One turn moves each row of this set onto another row. After a few examples, where does it send each row asked below?
bufe: -.03	.09	.09	.14	-.06	.07	.09	-.30	-.23	.07	-.03	-.21
nanu: .15	.28	-.14	.06	.01	-.03	.02	-.16	-.32	-.03	-.03	-.05
Vireb: -.17	.23	-.10	.03	.09	.10	-.24	-.31	-.21	-.13	.12	.13
zad: -.04	-.09	-.08	.09	.03	-.09	-.05	-.29	.05	-.28	.03	.27
Falat: -.16	-.05	-.15	.05	.04	.17	-.34	-.22	.02	-.26	.06	.08
bolu: -.13	.07	-.20	.11	.15	-.03	.05	-.28	-.04	-.24	-.09	.18
Vom: .02	.11	.05	.13	-.03	.06	.05	-.36	-.26	.11	.03	-.15
dar: .09	-.19	-.08	.00	.08	-.02	-.41	-.11	-.14	-.07	-.12	.02
mise: .07	.11	-.17	-.13	.17	-.07	-.06	-.10	-.02	-.17	-.20	.13
bigug: .05	.12	-.11	.01	.04	.15	-.28	.16	-.10	-.07	-.16	.00
muzi: .12	-.01	.06	.00	-.07	.07	-.39	-.21	-.22	.02	.12	-.07
Potar: .01	-.30	.06	.10	-.04	-.05	-.15	-.34	-.11	.00	.05	.12
Vut: -.16	-.04	.07	.33	-.14	.17	.12	-.13	-.05	-.11	-.03	.04
Gok: -.07	-.16	-.03	.09	-.06	-.07	-.04	-.23	.06	-.26	.06	.26
tefad: .20	.20	.01	.09	-.11	.24	.04	.05	-.22	-.06	-.03	.05
rusi: .22	.02	-.09	-.13	-.05	.11	-.33	-.06	-.15	-.02	.05	.12
tezo: -.01	-.24	.03	.01	-.03	-.16	-.12	-.30	-.07	.09	.00	.08
sufir: -.17	.09	-.01	.08	.00	.22	-.17	.07	.12	-.21	-.07	.05
vavi: .18	-.09	-.07	.08	-.33	.13	-.03	-.07	-.18	-.07	-.06	.12
ripav: -.10	.15	.12	.17	-.03	.35	-.05	-.16	-.04	.01	.04	-.08
bomog: .11	.14	-.15	.04	-.08	-.21	.09	-.16	-.13	-.25	.00	.11
Sepom: -.19	.16	.09	.09	-.06	.33	.00	-.18	.00	.01	-.01	-.04
roser: .16	-.17	-.04	.00	.11	-.02	-.35	-.10	-.24	-.03	-.09	.06
lamoz: -.08	.15	-.11	.13	-.01	-.16	.20	-.16	-.11	-.20	.02	.08
vipo: -.09	-.01	.20	.24	-.13	.06	-.01	-.09	-.12	.03	-.01	-.20
Kenub: -.04	-.06	.05	.09	.04	-.28	.01	-.27	-.11	.09	-.09	-.02
fibu: -.05	-.26	.06	.01	-.04	-.13	-.13	-.34	-.07	.01	.02	.09
Luf: .01	.15	-.18	.06	-.06	-.13	.15	-.12	-.08	-.26	.02	.11
begez: .00	.07	.09	.22	-.26	.02	.13	.00	-.08	-.06	.07	.10
lus: -.19	-.07	.03	.28	-.15	.14	.14	-.13	-.08	-.13	-.02	.07
ran: .08	-.23	-.03	.09	.11	.02	-.37	-.09	-.19	.01	-.07	.05
valu: .07	.08	.00	-.02	.03	.30	-.33	-.31	-.12	-.05	.09	.02
kot: -.04	.07	.15	.16	-.10	.31	-.12	-.11	.01	.06	.02	-.11
Bebir: .10	.04	.07	.07	-.06	.07	-.38	-.20	-.22	.06	.16	-.07
Kek: .18	.28	-.09	.12	-.01	.06	.07	-.10	-.31	-.03	-.06	.07
gura: -.16	.09	.14	.16	-.09	.30	-.09	-.19	.01	.06	.01	-.07
lezi: .08	.07	-.10	-.01	.00	.15	-.33	.16	-.14	-.03	-.07	.05
nudu: -.18	.04	-.01	.09	.00	.25	-.24	-.04	.08	-.28	-.01	-.03
zuki: -.07	-.08	-.19	.02	.19	-.19	-.08	-.12	-.10	-.13	-.22	.00
sov: .00	-.22	.05	.12	.00	-.18	-.09	-.34	-.07	.03	-.03	.14
nipa: -.01	-.06	.10	.11	.20	-.08	-.02	-.06	.06	-.02	-.14	-.14
tafog: .04	.11	-.21	-.12	.17	-.09	-.01	-.11	-.04	-.15	-.16	.15
kape: .17	.27	-.02	.09	-.04	.08	.06	-.10	-.34	-.07	-.03	-.05
lodul: -.12	.09	-.04	.11	.00	.24	-.23	.01	.08	-.29	-.04	.02
Pas: .11	-.16	-.13	-.05	.07	-.02	-.36	-.17	-.20	-.08	-.11	.14
zisu: -.17	.04	-.10	.01	.02	.25	-.27	.00	.10	-.19	-.01	.03
siv: .17	.25	-.11	.10	.01	.02	.07	-.11	-.34	.04	-.05	.01
Beni: .01	.13	-.12	.06	-.09	-.19	.16	-.15	-.13	-.20	.01	.17

sufir goes to -> nanu
lus goes to -> mise
Where do these go?
lezi goes to -> bufe
siv goes to -> fibu
bigug goes to -> Vom
nudu goes to -> Kek
Luf goes to -> roser
kot goes to -> lamoz
Sepom goes to -> bomog
Kenub goes to -> Falat
nipa goes to -> Vireb
kape goes to -> sov
Vut goes to -> tafog
begez goes to -> zuki
ripav goes to -> Beni
vipo goes to -> bolu

